In the rows, zero is written as 128.
M: several groups of rows, each row roughly a mix of its group's hidden directions:
M (120 x 11):
[[ 72 112 102 113 106 141 144 130 146 154 111]
 [146 138  89 144  87 104 137 140 165 142 116]
 [123  94 140 122 105 133 150  84  90 106 135]
 [124 169 148 113 172  96 148 127 143 114 111]
 [ 89 152 152 128 123  95 142 140 144  93 100]
 [167 137 137 135 152 128  88 156 104 162 133]
 [ 77 129 109 158 145 133 117 120 125 171 117]
 [106  93 133 164 151 156 105 114 111 157 142]
 [180 122 109 105 100 156 129 117 144 149 109]
 [ 95 130 174 105 125 112 157 136 112  94 120]
 [135 165 162 142 174 128 105 124 104 110 133]
 [137 141 139 119 132  66 154 126 121  93 118]
 [186 153 130 123 148 101 132 125 107 155 138]
 [ 98 146  94  98 158  89 131 135 127 152 135]
 [116 159 113 115 123  96 176  98 140 116 148]
 [173 106 122 166  86 136 142 133 123 115 138]
 [176 155 104 114 130  89 119 122 108 123 152]
 [137 100  83 155 105 160 145 126 140 147 149]
 [158 140  93  96 123  93 106 120 156 150 135]
 [167 154 143 154 113 170 119 135 125 160 116]
 [ 98 100 122 177 129 164 123 113 118 152 135]
 [151  83 106 141 159 116 105 110 136 146 158]
 [114  92 138 155 158 140 101 120  89 153 139]
 [137 144 149 129 162  91 119 100  93 154 147]
 [107 126  76 134  89 128 138 131 153 156 114]
 [ 87 146 143 162 143 137 117 126 144 143  82]
 [ 79 125 166 116 136 111 169 136 124 113 117]
 [115 135 165 107 146 163 116 152  98 131 162]
 [154 181 128  99 138 106 146 158 125 122 145]
 [185 162 104 123 151 107 128 119 128 133 144]
 [115 115  69 115 111 130 135 118 147 167 123]
 [140 170  95 107 128  89 143 120 155 124 148]
 [100 118 168 153 146 157 117 118 110 156 101]
 [138 148 158 130 162 122 124 122  83 135 169]
 [ 75 126 116 127 108 156 124 127 157 161 114]
 [175 155 110 126 145  92 109 147 143 108 115]
 [170 155 116 108 126 128 120 126  95 143 172]
 [170 117  94 158 143  92 146 118 115 125 147]
 [ 80 115 152 154 131 168 121 134 133 131  98]
 [133  85 165 160 146 158 104 125 111 137 132]
 [177  98 130 133 122 124 159 150 131 161 108]
 [151 160 124 154 121 118 106 157 174 121 150]
 [167 116  85  92 123 139 145 109 115 134 154]
 [ 84 133 128 132  82 158 129 137 150 142 104]
 [185 145 112 105 120 112 128 110 101 123 155]
 [157 131  94 108 126  74 135 140 154 127 142]
 [ 63 118 150 139 112 134 122 142 141 132 101]
 [132 108  83 114 127 137  79 121 126 147 157]
 [151 142 149 115 138 160  92  96  92 115 141]
 [181 142  96 134 155 143  97 115 144 129 136]
 [109 133 153 165 175 151 113 108 105 137 128]
 [ 78 155 152 123 116 145 104 144 139 140  96]
 [116 143 115  97  97 116 144 130 176  93 118]
 [ 98 113 107 162 103 139 142 132 157 159  98]
 [158 126  67 137 139 133 122 111 157 148 125]
 [151 135 132 116 125 120 132 102  73 119 170]
 [179 145 108  98 147 150 108 113 119 152 140]
 [112  98 169 149 159 128 114 128 121 162 101]
 [161 119  66 111 115 113 141 110 135 121 137]
 [ 68 126 117 137 109 143 132 122 163 130 102]
 [100 149 106 123  99 119 153 121 171  99 109]
 [109 172  93 128 117  89 138 101 146 122 119]
 [101 118 122 112 145 154 112 107 166 174 119]
 [ 79 129 156  86 121 158 129 137 115 113 128]
 [ 82 124 136 143 113 159 118 137 106 170 108]
 [158 136 115 111 136  94 115 139 103 115 179]
 [ 85 130 127 141  90 143 154 140 153 115  95]
 [141 114 161 108 136 135 167 123 102  84 145]
 [164 143  97 104 120  79 151 144 121 129 133]
 [176 150 107 113 140  84 150 132 130 112 138]
 [ 90 107 131 126 103 132 134 105 151  81 104]
 [173 167 114 112 132 100 157 121 122 127 154]
 [178 124  75 122 127 121 146 110 132 134 145]
 [ 85 105 162 106 156 160 130 130 115 144 141]
 [157 145  95 105 115 103 173 122 149 110 134]
 [100 100 118 123 102 129 176 138 143  94 145]
 [110 130  87 127  97  80 151 113 143 118 121]
 [167 110 141  99 140 132 105 124 100 108 169]
 [118  97 159 131 150 165  92 114 116 157 124]
 [122  94 135 134  98 178 140 122 134 111  93]
 [135 103 146 161 168 143  98 110 103 154 130]
 [117 114 144 189 114 135 100 143 101 120 126]
 [129 175  95 111 121  96 149 129 156 117 107]
 [173 146 105  97 146 100 157 120 124 151 127]
 [ 76 107 110 137 116 106 136 151 155  99 126]
 [ 86 130 166 159 103 146 124 150 137 118 105]
 [120  77 142 104 108 166 123  98 138 124 118]
 [128 105 173 169 157 146 102 130 120 143 125]
 [111 116 159 101 144 165  96 133 101 132 158]
 [ 83 159 144 105  87 134 124 155 119 123 137]
 [138 110 106 136 162  91  85 119 129 113 154]
 [123 116 163 117 167 159  93 131 110 153 146]
 [175 114 147 120 144 146 129 135  88 144 160]
 [117 119 111 173 124 158 108 131 159 162 107]
 [155 189 115 125 140 138 108 129 142  99 122]
 [116 112 129 105 134  94 106 100 100 108 171]
 [163 147 141 179 126 148 132 103 149 129 104]
 [165 124  92 114 108  83 150 122 144 119 114]
 [120 155 126 150 124 180 114 158 145 143  99]
 [158 133 135  88 161 105 122 116 100 110 158]
 [116  95 160 135 146 174 111 108 103 147 126]
 [128 124  81 101  90 105 138 122 145 104 149]
 [114  87 138 115 149  91  80 116 129 126 129]
 [ 90 107 167 143 154 145  95 121 103 125 127]
 [ 85 121 163 127 129  93 161 141 112 110 143]
 [162 135 150  96 147 104 123 122  94  98 153]
 [179 150 113 106 142 121 101 122 110 120 162]
 [181 132  90 105 126 116 119 114 113 122 157]
 [ 99  82 119 115  92 160 131 121 150 140 117]
 [144 170 130 100 134  97 174 127 128 106 125]
 [ 81  94 150 133 108 166 113 118 120 126 113]
 [101 101  82 123 123  92 159 118 144 140 124]
 [ 98  99 158 147 144 171  97 114 120 138 129]
 [ 92 150 107  93 106 113 162 128 147 104 115]
 [109  94 141  93 148 129 103 144  90 140 152]
 [165  96  92 140 117  94 131 119 150 109 147]
 [162 132  69 113 130  99 131 114 133 134 148]
 [ 63 103 125 143 114 116 128 112 139 135 105]
 [106 121  84 153  84 114 150 126 152 127 116]
 [126 116 141 116 174 106  84 122 108 147 152]]
one row of each group, then the others: which group is each in?
[ 88 127  88 110 101 100 127 113 160 116 135]  L
[ 72 117 145 145 106 143 128 139 146 140  93]  G
[144 106 114 182 136 133 134 111  94 160 127]  Z

[136 138 172 108 162 130  93 131  98 122 151]  G
[144 102 112 112 140 180  96 116 120 147 151]  G
[171 160 117 108 136  85 135 137 150 108 132]  Z
[153 115  88 158 150 121 154  96 134 150 146]  Z
[124  95 177 165 151 117 125 128 109 148 121]  G
[133 127  91 111 109 110 168 113 163  97 137]  Z
[142 171 114  90 137  82 119 128 122 112 140]  G
[ 88  80 139 130 117 119 142 111 137  91 113]  L
[142 155 110 142 133  96  92 137 120 170 154]  G
[126 114 127 166 148 151 114 126 141 186 120]  G
